The rows below come in pairs that one turn or mirror swaps. Which row does each named row swap with?
The rows were stretched afterwards, more along some directions than others.
katir: [ -1.5  12.7 -32.7  11.6  20.8   0.8  -6.0  12.7  19.4  -1.2 -17.2   5.2
  21.3   2.4   9.4  11.2   8.8 -28.5  -1.7   1.1   7.5  -1.5   4.8]
tata: [-11.6 -15.6 -10.2  16.8  -4.6   9.4  12.0  13.6   4.1   4.2  -4.4   0.9
   0.3  18.4 -13.3   1.5   9.6  19.0 -15.5  -5.4  10.2 -16.5 -16.0]
Teka: [ 10.5  -6.7 -12.6  19.8   3.6   2.7  15.2  24.1  11.1   9.0  -0.3   2.1
   2.8  21.6   2.1  -3.6   9.1   3.6  -6.2 -11.7   5.4 -14.5  -7.6]
tubi: [ -0.3  18.9   1.7  11.6   4.7  21.6  -4.1   7.2  25.8   4.5 -34.8  -1.0
  11.2  -8.5   8.5   7.4   5.2  -4.3  -0.3  -5.6  -8.1  -4.9  21.3]
Gadup: [ -2.7  16.8 -10.6   2.0  -6.2  22.3   6.4   6.3   0.9   0.6 -21.8   0.8
  21.0  -0.4   2.1  -9.1  12.8  -0.7  -5.4   4.2   7.7 -18.3  -2.3]
ramut: [  8.8  17.6   2.1  16.6   7.8  19.7  -7.5   9.2  27.9   3.9 -30.9  -3.5
  12.4  -1.9   7.9   7.2   3.5  -6.9  -1.1  -5.8  -5.7  -0.7  18.6]
Bizu: [ 18.5   4.3 -20.5  -5.2  -1.9  17.9 -14.3  27.9  13.2  -5.3 -12.0 -11.1
  -1.9  17.6  17.9   3.2  14.6  -1.7   6.3  -1.8  15.2  -1.1  -2.7]
sav: [  5.2  19.4  -1.6   9.5  -1.3  26.4  -4.8  10.8  25.6  -4.9 -38.5  -0.4
   9.0  -2.8  15.4   2.2   7.4  -9.3  -2.0  -4.4  -4.7  -3.5  28.9]
Lop: [ 18.8  -2.0 -15.8  -8.7  16.5   6.0   3.0  20.8  34.6  -1.9 -34.9   1.4
  18.6   7.2   5.3  24.1   4.3   8.7 -13.0 -16.7  -7.6  -1.2   7.4]
Bev: [ 23.9   0.0 -15.2  -1.1  21.3   2.2   0.5  20.6  36.3   2.4 -25.9   7.5
  14.6  11.0   0.7  23.8   3.3  14.0  -8.8 -19.7   6.0  -0.8   0.7]
lete: [  3.8   6.4 -17.2  -1.7   2.5  15.4  10.9  21.3   7.4   1.0 -18.9  -9.9
   4.1 -11.8  -3.0  -7.8  18.1 -10.6  -2.6   8.4   8.2 -19.7   2.7]
Gezis: [ -9.3 -10.5  -4.4  14.9  -6.4   5.1   7.3  14.4   9.9   1.8 -13.9   8.4
   6.2  17.9  -9.7  -2.3   8.5  25.9 -11.6  -5.4   7.3 -18.4 -17.3]
Rumar: [ 14.3   4.6 -19.7 -11.6  -3.2  20.7 -11.9  27.2   8.5  -5.4 -17.3  -9.3
   1.9  15.5  21.1  -1.8  13.6  -6.6  15.1   0.5  12.3  -2.4  -0.8]
Dubel: [ 16.4  -7.3 -16.9   9.4  -6.6  -2.6  -8.1  11.1  18.8  -8.4 -12.0   4.8
  -4.2  14.7   6.8  -4.5  22.6  -3.0  -9.0 -12.1  16.7  -3.5   6.5]
Veve: [-12.0 -10.9  -9.3   2.2  17.8  10.0  -2.5  26.9  14.2   3.3 -11.2  -0.7
   6.2  16.6  -2.3  -0.3  11.0 -11.7  20.0   3.5   4.4  -0.8  -6.8]
Mikev: [ 11.8  19.1   3.6  10.9   8.0  17.2  -8.2   6.8  24.9   3.9 -30.2  -1.6
  14.0  -2.7   1.7  -1.8   7.6  -6.2   0.9  -9.4   5.5  -3.0  21.1]
tav: [ -4.7  -9.7  -8.4  19.0  -5.5  10.4  14.7  19.7  11.3  -0.1  -6.7   4.3
   1.9  16.1 -12.3   0.1  13.6  20.9 -14.8  -4.7  10.8 -20.1 -17.6]
kosan: [-14.0  -6.1 -11.0  -0.2  17.1   6.5  -0.8  22.0  13.6   3.3 -19.6   3.9
   9.2  12.3  -0.2   0.5   9.5 -17.3  15.3   6.0  -1.1  -2.4  -1.2]
guk: [  3.9  -1.2 -20.0  18.9   5.7   2.1   6.0  33.4  20.8  -0.4   3.4  18.9
  -2.7   6.7  10.3   1.7   3.5  -0.4  -2.2  -8.1  13.8   2.4 -18.1]
Tid: [ 15.6   6.1 -17.3  -6.0  -4.9  18.4 -17.3  33.2  14.7  -5.7 -18.3 -12.5
  -1.1   7.2  19.9   6.1  12.9  -9.8  11.9   5.9  12.3  -2.1  -2.8]
pafe: [ -1.1  19.0  -9.8   2.9   2.9  19.2   1.2   6.4   2.3  -0.2 -25.2  -2.2
  26.2  -3.2   4.2  -6.0   8.2  -5.3  -5.5   3.8   7.4 -15.6  -2.8]
gelem: [-10.4 -11.1  -8.6  -4.7  15.0   7.8   0.4  25.8  15.5   0.3 -18.0   3.2
   8.8  18.6   1.5  -4.1  13.9 -10.5  14.7   1.0  -0.3  -2.4  -1.7]
rered: [  0.1  11.2 -34.0  13.7  21.8  -1.4  -3.2  10.8  19.3  -0.3 -17.9   9.4
  20.7   3.1   8.7   5.1  10.4 -25.7   1.9   0.5  12.3  -4.3   2.6]
Gup: [ -6.9 -10.9  -6.6  21.9   0.8   2.9  10.3  15.4  11.1   4.6 -12.4   2.9
   6.4  16.8 -12.3  -0.5  10.9  22.0 -13.6  -8.9  13.4 -16.5 -19.8]
Tas: [ 15.6  12.9 -21.3  -4.9   0.1  21.1 -14.1  30.6  15.2  -3.2 -13.3 -12.1
  -0.3  13.3  22.2   1.7  12.1  -3.3  13.2   2.3  13.3  -4.2  -5.6]
pulud: [  7.6 -11.5 -19.6  15.4   5.9   5.4  10.1  24.1   8.3   4.0   6.2  10.6
   3.7  24.3   3.9  -8.1  13.2   6.4  -8.9 -13.7  10.3  -5.0  -7.4]
dukep: [  5.7  17.3   0.7   6.7   5.8  22.1  -8.3   2.3  25.5   5.5 -35.7  -0.9
  18.8   2.2   8.1   3.9   6.2 -11.0  -1.7 -12.4  -3.9  -2.5  24.7]
loguf: [ 25.7   2.4 -16.3  -2.9   8.8   8.2  -0.8  20.6  30.9  -0.5 -27.8   2.4
  13.1   9.6  10.3  24.5   5.1  17.3 -16.2 -22.8   2.2  -1.0   5.6]
mevep: [ -2.9 -12.3  -2.4  22.4  -4.2   6.9  10.0  19.2  12.0  -2.0 -10.7   4.1
  -1.3  15.4  -9.9  -2.9  11.2  20.2 -14.7  -6.5  10.0 -18.5 -16.4]
doga: [ 15.7   2.8 -17.3  -1.1  19.6  23.7   9.4  36.4  22.3 -12.5 -14.3  -5.3
   9.3  11.4 -11.0  -1.4  16.4  -3.1 -12.7 -10.6   2.3   8.4  -0.2]
nak: [ 19.8   7.5 -12.5   7.8   2.2   0.5   3.3  21.6  32.1  -6.5 -36.4   6.5
   4.6   1.8   7.9  22.7   1.4   5.6 -10.8 -10.9  -2.8  -8.9  14.4]
nifit: [  6.9  13.8 -20.4  11.2  -7.6   9.1  21.3  28.9  15.9 -10.5 -24.0  18.3
  -4.5   0.9   1.2 -16.4   6.1   0.2   4.1  -0.4  -3.2  -2.0  -5.9]
navup: [  9.3  -3.5 -25.7  14.4   1.2  -2.2  13.7  28.3  12.5   4.2  -1.7   6.0
   5.5  19.5  12.1  -6.1   7.6   1.6  -6.7  -7.0   4.7 -10.8  -6.3]
rufe: [  5.9  13.0 -17.3   6.5  -4.7   9.3  19.9  20.0  13.2  -3.3 -20.3  14.5
  -2.7   4.1  -4.4 -16.2   3.5   3.8   6.5  -2.4  -3.5  -2.4 -12.2]
Zop: [ 10.9   4.0 -16.2  -3.6   7.5   5.4   4.0  24.2   8.0   2.6 -13.6 -15.4
  12.9  -4.0   0.7   0.9  15.3 -10.3  -5.3   3.1  13.3 -13.7   3.7]
vetu: [  4.4  -7.8 -21.0  13.1   7.3   8.3   5.6  36.4  28.0   0.6   1.6  13.2
  -1.9   8.0   7.3   0.7   8.5   0.6  -5.2 -10.6  16.3   4.4 -19.6]
Vuven: [ 11.0  22.3  -0.5  10.8  -0.5  23.4  -9.4   7.4  28.4   2.8 -30.7  -3.4
   6.2  -2.4  16.9   4.1   3.0   0.2   1.0  -6.7  -8.5  -2.1  17.3]
Dis: [ 21.1   0.9 -22.7   1.4  15.5  15.3  11.4  39.2  24.6 -12.9  -6.6  -2.4
  12.4  10.8 -10.1  -2.4  18.9   9.8  -9.1 -15.4  11.2  11.2  -8.8]
vola: [  8.5   4.5 -13.2  -1.2   4.0   8.6   8.1  22.1  12.3   2.9 -14.5 -15.9
  10.0  -5.7  -1.6 -13.3  21.3  -8.4  -3.1   3.3   8.0 -15.5   6.2]
Zol: [ -7.5  -8.5  -7.9   1.5  15.0   6.6  -9.2  26.3  15.5   4.3 -12.8   4.2
  12.1  15.9   4.7   2.5   9.4 -15.9  17.6   2.6   2.6   4.3  -5.4]
sepuf: [ 16.8  19.0   0.5  11.2  11.7  14.1 -11.2  11.6  29.7  -0.1 -25.8  -1.6
  18.5   0.5   8.9  10.9   7.8  -4.0  -3.5 -13.1   0.7   3.1  24.8]
runo: [ -9.9  -9.8 -10.5  -0.7  20.8   6.2  -6.1  25.8  16.4   5.0 -12.4   3.7
  11.9  17.4  -0.9   1.2   9.1 -14.5  16.0   2.9   3.3   1.5  -8.9]
rarep: [  2.3  12.5 -10.8  10.1   1.5  13.0  16.8  28.3  14.9  -2.0 -21.6  11.5
  -9.0   2.2  -2.7 -11.5   2.8  -2.1   9.2  -0.2  -3.6  -0.8 -10.1]
zuve: [ -7.8  11.3 -12.9  -3.8  -5.2  19.8   5.6   0.3  -5.8   5.6 -22.4  -2.2
  19.6  -0.3  -0.1  -6.6   8.8  -2.0  -5.6   4.0   7.4 -16.7  -1.8]
kas: [ 23.8  -1.1 -14.0  -2.9  11.0   3.9   2.6  20.9  31.0  -2.5 -36.7   1.9
  15.5   7.2   4.9  23.8   2.8   5.8 -14.3 -14.9  -2.4  -3.0   7.2]
Raku: [ 14.2   9.3 -15.1   5.9   0.5   8.6  17.4  26.5  17.5  -5.3 -22.0  17.3
 -10.0   7.6  -5.7 -11.9   4.1   2.1   0.4  -3.8  -3.5  -3.4  -9.7]
Palim: [ 20.7  -1.7 -18.6  -8.0  18.0  20.6   8.3  40.7  21.0 -11.2 -11.9  -7.4
  10.2  14.6  -5.9   1.5  16.8   5.3  -9.2 -17.1   9.3  13.4  -6.8]
Difuz: [ 10.0  11.1 -15.7  -4.5   0.5  21.8  -4.2  25.1  17.4  -6.4 -15.8  -0.4
  11.3 -12.4  13.7 -10.3  19.7 -17.4  -3.3  -3.1  14.9   5.4   5.1]
gim: [ 13.7  -3.1 -23.4  -2.6  11.3  20.2  15.6  34.9  20.8 -14.1 -11.9  -6.0
  11.6  14.7 -11.0  -2.5  17.4   7.9 -12.0 -13.6   4.8   8.3  -6.9]
bot: [ -9.8  -6.7  -8.0   5.3  19.0   6.1  -6.0  22.3  14.2   5.1 -11.1   2.8
  10.1  15.7  -3.6  -0.4  11.4 -15.7  18.9   2.6   2.0   0.7  -6.1]
konot: [ 13.0   6.3  -8.5  -7.6   0.3  18.3  -3.7  24.9  16.1  -8.3 -12.1  -2.8
   7.4 -11.6   7.1 -11.5  22.5  -9.9  -2.9  -5.0  18.8   2.7   5.0]
bokop: [ 17.9  -1.5 -18.9   5.2   9.4   2.6   6.6  26.7  30.5  -6.7 -34.4   8.0
  11.8  12.7   4.8  21.1   1.2   5.5 -16.4 -16.6   2.8  -6.2  10.1]
Som: [ 19.9  -1.1 -15.6  -0.4  10.3   7.9  -0.3  18.9  33.8   0.9 -32.8  -0.1
  11.4  11.0   2.0  25.8   3.9   8.6 -15.2 -19.9   2.9  -6.4   5.9]
ris: [ 18.1   5.3 -23.0  -6.2  -6.6  17.0 -11.9  31.3  11.0 -10.5 -18.5 -10.3
  -1.8  13.9  19.0   3.9  14.8  -8.9   7.1   1.9  10.9  -3.9  -0.5]
nav: [ -6.0  20.4 -12.1   1.5  -7.5  23.3  -2.3   7.7   2.0  -1.4 -27.4  -5.6
  22.2  -2.4   6.4  -3.7   8.2   3.4  -7.1   6.9   6.5 -18.6  -1.2]
nedu: [ 16.6  -8.3 -22.5  12.2  -2.4   0.4  -5.3  14.1  19.9 -11.3 -13.6   4.1
  -1.1  15.9   8.7  -6.8  25.4  -5.4 -10.0 -12.5  19.8  -3.7   9.4]
tira: [  9.1  -7.6 -21.2  14.2   6.9   1.3   4.3  34.4  25.5   1.1   1.9  17.3
  -2.1   7.1   6.1   1.7   8.4   3.7  -5.6 -12.5  17.5   5.2 -21.4]
Kepa: [  0.5  -6.3  -9.6  20.7  -1.4  -1.4   8.1  21.8   7.0   6.4  -0.7   4.7
  -0.9  16.4   6.2  -7.8   7.5  -2.3  -3.0  -3.7   6.1 -10.4  -1.1]
disov: [ -4.5  17.9 -13.4   4.9  -3.5  19.0   3.1   6.4   0.5  -0.2 -30.3  -5.4
  25.2   0.0   6.9  -6.1  10.2  -2.3  -8.7   1.3   8.8 -16.1   0.5]
Zimi: [ 12.8   9.0 -14.4 -11.5   0.1  20.5  -4.0  22.2  18.7  -3.2 -15.3   2.7
  12.3  -8.9  14.1 -14.5  19.2 -14.7   0.1  -6.2  17.5   5.1   1.3]
lovo: [ 14.0   6.3 -17.4  -7.2  -7.7  20.8 -15.6  29.4  11.8  -7.1 -18.9 -10.7
  -3.4  12.0  20.5  -1.2  13.4  -9.0   9.7   5.0  11.8  -4.0  -0.5]
Fonu: [  9.6   5.9  -9.1  -1.9   6.4  16.7  11.3  20.4   9.4   4.0 -20.2 -19.2
  14.3  -3.8  -3.0  -5.9  20.2 -13.0  -4.9   0.4   5.4 -19.5   8.9]

kosan pairs with Bizu
doga pairs with Raku
nedu pairs with rered
Zol pairs with Tid
tira pairs with Difuz
rarep pairs with Palim
runo pairs with lovo
nav pairs with Gezis
Veve pairs with Rumar
katir pairs with Dubel

